In the data rows, zero lies at 4.5, halfway between 4 and 5.
Some points:
[6 6 4 6 7 3 7 4 4 5 6 6 6 3 3 4 4 4 3 3 3 5 6 4 6 5 2 3 4 4 6 6 5 5 3 3 3 1 4 5 5 9 4 4 3 6 4 6 3
 3 5 2 3 5 6 3 6 4 6 4 5 5 6 6]
[6 5 4 7 7 3 5 7 6 6 6 6 6 4 3 3 5 2 3 2 3 4 6 4 4 7 4 4 4 7 4 4 5 4 4 3 4 2 5 4 4 6 4 5 1 3 4 5 2
 4 4 3 4 5 4 5 5 3 3 6 5 4 5 4]
[6 2 4 7 6 3 5 5 5 6 6 4 7 2 4 3 5 3 4 2 3 3 5 6 3 7 3 5 4 4 4 3 5 5 4 5 5 2 6 5 5 6 4 6 1 3 5 6 1
 3 3 4 3 6 4 4 3 4 3 6 6 3 6 6]
[6 4 4 8 8 3 5 6 5 8 6 4 5 2 5 3 5 4 3 3 3 4 5 5 3 6 2 5 4 2 6 4 6 6 4 3 5 1 6 5 6 6 4 6 2 3 5 5 1
 4 4 6 3 5 5 3 4 5 3 6 7 4 6 5]
[3 7 6 8 3 4 6 7 0 9 5 1 0 4 2 6 6 4 4 3 2 4 3 4 4 4 4 4 6 8 6 5 6 3 4 3 6 6 4 6 2 6 4 9 1 2 6 2 2
 2 4 9 1 7 7 3 2 8 8 5 3 6 2 7]
[2 5 5 5 6 3 4 1 5 5 4 4 7 6 4 5 5 6 7 3 3 3 3 5 5 3 5 5 5 2 4 6 5 8 2 5 5 4 1 4 3 3 8 4 5 7 5 1 2
 5 2 6 1 7 3 6 3 3 6 5 4 4 3 2]
[3 6 6 3 4 5 4 2 7 3 7 6 5 7 7 5 2 6 7 4 5 3 6 6 5 4 6 3 5 6 6 5 6 7 3 5 5 6 3 5 4 3 7 3 6 6 4 5 2
 7 4 5 2 4 3 4 7 3 6 6 6 4 5 3]
[0 5 5 1 5 8 5 1 6 4 5 1 4 8 6 3 5 6 8 3 7 2 7 7 6 3 6 3 4 3 3 3 5 6 2 4 5 5 6 2 7 9 7 4 5 8 5 7 4
 7 6 7 5 9 4 5 4 5 6 4 6 3 4 6]
[5 5 3 3 8 8 3 4 3 4 3 3 6 2 6 4 1 4 5 5 6 5 6 6 6 3 2 2 4 3 4 6 2 8 2 7 5 7 5 2 7 4 8 4 4 8 4 1 4
 8 5 5 3 4 6 5 3 6 7 4 5 6 3 6]
[3 2 5 4 5 8 5 4 6 3 0 4 6 5 7 3 3 6 5 3 7 5 6 5 5 6 0 4 8 3 2 1 4 3 4 6 5 7 8 2 5 5 5 3 4 8 5 5 4
 3 6 5 3 4 4 3 4 8 2 3 0 4 4 7]
[6 3 4 4 6 6 3 5 2 6 3 2 3 6 7 5 5 6 4 6 6 5 7 3 6 3 2 3 5 6 4 2 4 3 6 4 5 6 6 4 3 1 4 7 5 7 5 4 6
 3 5 5 5 4 4 5 3 5 3 3 5 6 3 6]
[6 7 4 4 5 8 3 3 6 7 6 5 6 4 7 4 6 6 4 6 4 2 7 4 4 2 5 4 4 7 5 4 3 3 5 3 5 5 6 4 3 1 4 7 5 4 6 6 6
 5 6 3 6 2 4 5 3 2 4 4 6 6 4 6]
[2 3 5 4 3 7 6 7 3 4 5 5 2 3 5 2 6 5 4 4 4 5 6 5 3 2 6 5 4 3 4 6 2 3 7 7 5 4 5 5 4 5 4 6 5 3 6 6 6
 7 5 4 7 4 3 2 3 6 4 6 6 3 6 3]
[2 3 5 4 3 7 5 5 2 5 5 6 4 4 4 4 6 5 5 3 5 5 4 4 3 3 5 5 5 7 5 6 3 3 7 3 4 6 6 4 5 4 4 3 5 3 6 5 6
 7 4 3 5 3 4 4 3 5 3 6 4 2 4 4]
[3 3 4 4 4 3 3 3 2 3 3 6 5 6 3 4 2 6 4 4 6 3 3 4 3 5 7 5 7 5 6 3 3 4 7 3 3 4 4 3 4 2 4 3 3 5 3 1 5
 2 0 4 5 3 4 7 3 3 2 4 4 3 4 4]
[3 5 4 5 2 3 4 2 7 3 5 5 2 6 4 5 5 3 4 6 5 3 4 4 4 5 5 4 5 6 6 6 6 3 7 7 4 5 3 3 3 2 4 3 6 3 3 6 5
 3 2 5 5 5 4 3 5 4 7 3 4 5 4 5]
[5 5 4 4 2 3 3 3 6 4 6 6 4 6 4 6 5 2 4 5 5 3 3 6 4 5 5 4 4 4 3 6 8 4 5 7 5 4 2 4 4 4 4 3 5 6 4 3 4
 3 2 4 5 4 5 3 7 6 8 2 5 4 6 3]
[5 5 5 5 3 4 4 4 7 3 4 5 6 2 3 5 5 3 4 6 5 6 3 5 4 4 6 4 4 6 3 6 5 5 6 4 5 5 6 6 5 5 4 4 6 5 7 7 6
 2 3 3 6 1 4 7 6 3 7 5 6 4 7 3]
[5 5 5 5 4 4 4 6 4 3 3 5 4 3 3 5 6 4 4 6 5 6 3 4 4 4 6 4 4 6 3 4 4 4 6 3 5 5 6 7 6 6 4 5 6 3 7 5 6
 5 4 3 6 3 5 5 5 3 6 6 5 3 5 3]
[6 3 5 6 3 4 3 4 4 3 3 6 5 5 4 6 5 6 4 5 6 7 3 3 3 6 6 6 4 3 5 2 3 4 4 3 4 5 6 6 8 4 5 4 6 2 5 2 5
 6 4 3 5 2 4 5 3 2 3 4 4 4 3 5]
[5 4 5 6 4 3 4 3 3 4 3 3 7 8 5 6 4 7 4 4 5 5 3 4 5 5 5 6 4 6 6 4 4 6 4 3 3 3 2 4 7 2 4 2 5 4 3 3 6
 4 3 3 6 5 4 6 3 4 6 2 2 6 3 6]
[6 6 4 4 4 3 5 4 6 4 4 4 4 6 5 5 3 5 4 5 5 4 3 4 4 6 4 5 3 7 7 8 4 4 6 5 4 3 0 2 5 4 4 4 5 1 2 7 7
 2 2 5 4 7 3 4 5 7 6 2 4 7 1 5]
[4 2 4 6 6 3 3 3 5 4 7 5 2 7 3 5 5 4 3 5 3 4 3 6 4 5 4 4 4 6 3 7 4 4 4 4 4 6 2 6 3 4 4 5 4 6 2 4 5
 4 7 7 5 4 5 3 5 3 8 3 3 6 4 3]
[5 6 8 5 4 4 5 6 7 3 1 4 5 2 3 6 6 4 5 7 2 7 4 4 3 5 5 2 5 3 1 6 7 3 6 4 3 7 7 8 5 5 3 5 6 5 2 5 7
 1 6 6 6 1 3 6 6 6 4 5 6 5 6 3]
[6 5 6 3 4 3 7 6 5 3 2 2 3 3 3 5 4 4 5 6 3 6 4 3 3 4 4 3 5 6 2 4 6 3 7 3 5 3 5 6 4 4 6 5 4 4 3 2 6
 3 7 3 4 6 4 6 4 6 2 4 6 6 3 6]
[5 3 6 3 3 3 7 7 3 3 2 2 2 2 3 5 5 5 4 4 3 7 3 4 4 6 4 4 5 7 1 2 6 3 7 5 5 5 4 7 5 5 6 4 4 3 3 2 6
 7 6 3 5 6 4 5 3 4 4 4 5 6 4 6]
[3 3 1 4 3 4 3 4 7 3 2 8 4 5 1 2 4 5 6 7 5 5 2 3 5 8 5 6 3 2 6 6 2 5 3 9 9 3 6 6 4 4 5 3 6 7 2 7 6
 4 5 4 5 5 5 5 7 2 4 4 4 5 6 4]
[5 7 3 5 5 4 4 4 5 2 5 6 3 5 5 4 4 6 7 6 5 5 2 6 5 7 5 7 5 3 5 4 3 6 2 3 5 3 3 2 2 3 4 3 3 8 4 2 5
 7 5 8 6 3 5 3 7 7 3 7 5 6 7 3]
[6 4 4 3 4 4 8 4 4 3 6 6 7 7 4 3 2 2 5 5 2 6 6 8 5 4 6 5 4 3 2 2 6 7 2 4 7 3 6 5 3 3 4 3 5 3 4 5 4
 2 7 3 3 5 4 2 4 3 3 7 6 3 7 4]
There is one direction along which these points spread out most. Take the direction at right angles to it along which they spread out most. Then take the direction at right angles to both along which they spread out most. Go by this last direction. How far along it is each point below, from 0 to 99? The average is 50, and the first point in the table lies past the average. One standard deviation of the points above along it is 16.
[3 5 4 5 2 3 4 2 7 3 5 5 2 6 4 5 5 3 4 6 5 3 4 4 4 5 5 4 5 6 6 6 6 3 7 7 4 5 3 3 3 2 4 3 6 3 3 6 5
 3 2 5 5 5 4 3 5 4 7 3 4 5 4 5] 68
[6 4 4 3 4 4 8 4 4 3 6 6 7 7 4 3 2 2 5 5 2 6 6 8 5 4 6 5 4 3 2 2 6 7 2 4 7 3 6 5 3 3 4 3 5 3 4 5 4
 2 7 3 3 5 4 2 4 3 3 7 6 3 7 4] 58
[3 6 6 3 4 5 4 2 7 3 7 6 5 7 7 5 2 6 7 4 5 3 6 6 5 4 6 3 5 6 6 5 6 7 3 5 5 6 3 5 4 3 7 3 6 6 4 5 2
 7 4 5 2 4 3 4 7 3 6 6 6 4 5 3] 63
[5 5 5 5 3 4 4 4 7 3 4 5 6 2 3 5 5 3 4 6 5 6 3 5 4 4 6 4 4 6 3 6 5 5 6 4 5 5 6 6 5 5 4 4 6 5 7 7 6
 2 3 3 6 1 4 7 6 3 7 5 6 4 7 3] 58
[3 7 6 8 3 4 6 7 0 9 5 1 0 4 2 6 6 4 4 3 2 4 3 4 4 4 4 4 6 8 6 5 6 3 4 3 6 6 4 6 2 6 4 9 1 2 6 2 2
 2 4 9 1 7 7 3 2 8 8 5 3 6 2 7] 47
[5 5 5 5 4 4 4 6 4 3 3 5 4 3 3 5 6 4 4 6 5 6 3 4 4 4 6 4 4 6 3 4 4 4 6 3 5 5 6 7 6 6 4 5 6 3 7 5 6
 5 4 3 6 3 5 5 5 3 6 6 5 3 5 3] 46
[3 2 5 4 5 8 5 4 6 3 0 4 6 5 7 3 3 6 5 3 7 5 6 5 5 6 0 4 8 3 2 1 4 3 4 6 5 7 8 2 5 5 5 3 4 8 5 5 4
 3 6 5 3 4 4 3 4 8 2 3 0 4 4 7] 14
[6 3 4 4 6 6 3 5 2 6 3 2 3 6 7 5 5 6 4 6 6 5 7 3 6 3 2 3 5 6 4 2 4 3 6 4 5 6 6 4 3 1 4 7 5 7 5 4 6
 3 5 5 5 4 4 5 3 5 3 3 5 6 3 6] 20
[2 5 5 5 6 3 4 1 5 5 4 4 7 6 4 5 5 6 7 3 3 3 3 5 5 3 5 5 5 2 4 6 5 8 2 5 5 4 1 4 3 3 8 4 5 7 5 1 2
 5 2 6 1 7 3 6 3 3 6 5 4 4 3 2] 66
[6 6 4 4 4 3 5 4 6 4 4 4 4 6 5 5 3 5 4 5 5 4 3 4 4 6 4 5 3 7 7 8 4 4 6 5 4 3 0 2 5 4 4 4 5 1 2 7 7
 2 2 5 4 7 3 4 5 7 6 2 4 7 1 5] 69
